What is the hidden score of each row? Scores go from 0 to 16, and 8 is about the middle.
[-75  -7 -49  40  36  31  -9 -16]: 15
[ 81 123  75 -35 -48 -84  62   9]: 0
[-103   24   41    8    0   44  -36    5]: 12
[ 34  39  -4   5  62  -2 -17 -33]: 9
[ 66  31  35  16 -59 -68  56  59]: 0
[ 18 -23  62 -34  31 -22 -41 -36]: 11
[-59 -16 -38  44  48  -2 -27  29]: 15
[ 27  15   9 -27 -14  -8  -5   2]: 5
[ 52  79 -11  15 -48 -28  32   2]: 0
[-51 -26 -36 -20 -23  21  35  69]: 11
[-11  26 -38 -36  44  24  13 -14]: 10
[-24 -53 -63 -12  -7 -44  -7 -58]: 12
[ 22 -58  14 -35  38   6 -37  -8]: 13
[-29 -53  -9  15  42  30  37  42]: 16
[ 28 -30  -6 -30 -24  -6  34  18]: 7
[  8  -8   2 -24  40  36  15   5]: 11
[-40 -20 -36   5   9  38  -5 -25]: 12
[-36   3 -11  36  13 -19  30  19]: 11
[ 29  45 -29  22 -31  48 -41 -86]: 3
[ 32  60  12 -10 -30 -68   4 -24]: 2
[ 32  31  -6   9 -35 -42 -11 -36]: 3
[ -6  23   2  37 -53  26  27  13]: 4
[ 47  40 -14   1  -8 -17 -56 -65]: 3
[  0   7  -6  -7  -1  39 -11 -23]: 8
[  0  15 -55   0  -3 -93  71  42]: 7
[  9  36   3 -34 -12 -49  72  -5]: 5
[  2  37  87  -7  26 -31  27 -11]: 8
[-43 -54  14  -7   2  64 -24 -12]: 14
[ 42 -13  75 -26  13 -52  64  61]: 8
[-21  43  29  43  -9  17 -53 -73]: 7
[ 23  65 -32  33  -9   8  18  11]: 3
[ 31 -38   1 -21  -4 -25  46  28]: 9
[-33 -15 -44 -21  -5  27 -30  19]: 11
[  7  53  38  11 -15 -26  11  -9]: 4
[-61  32 -40   5  46  31  -2  63]: 13
[ 48  46  24   3 -62 -88  -5 -14]: 0
[ 51   1   4 -26 -24  -7  44  71]: 4
[ -2 -29 -24  29   2  -5 -40  -6]: 10
[-31 -93  -4  15  38  -8 -58 -38]: 16
[  1 -27 -37   3  27 -16  14   1]: 12
[ 61  67 105 -61 -19 -63  -6  -7]: 1
[ 20  56  17 -15 -16 -75  31   7]: 3
[-26  17 -54   1 -18  65 -34 -53]: 8
[ 41  15 -27  17   9   0 -17  29]: 6
[ 48 -17  42   2 -27 -22 -19 -44]: 5
[-69   6 -46  14  11  26  26  46]: 12
[-56 -76 -71 -25  86  65 -38 -47]: 16
[-30  -2 -24  11  -1 -27   7 -29]: 10
[  3   5  25  12 -26 -18  -6  20]: 6
[ 42 -27  -3  29   0 -16  47  58]: 8
[ -2   4  51  -6 -24 -57  31  44]: 7
[-51   8 -40  18  16 -20  21  10]: 12
[ 60  60  60   2  19  14 -33 -15]: 3
[-36 -59 -58  18  45   6  21 -21]: 16
[  1  12 -12 -23  -6  -1   3  14]: 7
[-36  -5 -23   9  -2  73  -9  53]: 10
[   8   15    7   76  -16   28 -106   -2]: 6
[ 43 -16  12 -24 -50 -47  13  39]: 4
[-34  32 -15  53  -6 -29   7 -28]: 8
[ 32  31 -30  -4 -28 -56 -19  -9]: 3
[-15  60  11  34 -27  -4 -18 -20]: 4
[-22 -50  -4 -49  81  19  -9 -20]: 16
[ 22 -21 -16 -49  46 -27  45 -31]: 12
[-36 -44  -7  56  53  35 -22  22]: 16
[ 57  21  -4  16  -6 -65  75  75]: 4
[-15 -22 -32   0 -22  53 -72 -55]: 9
[  3 -15  -8  53  21  25 -19 -20]: 11
[ 26  -5  13 -18  -7 -58  25 -21]: 7
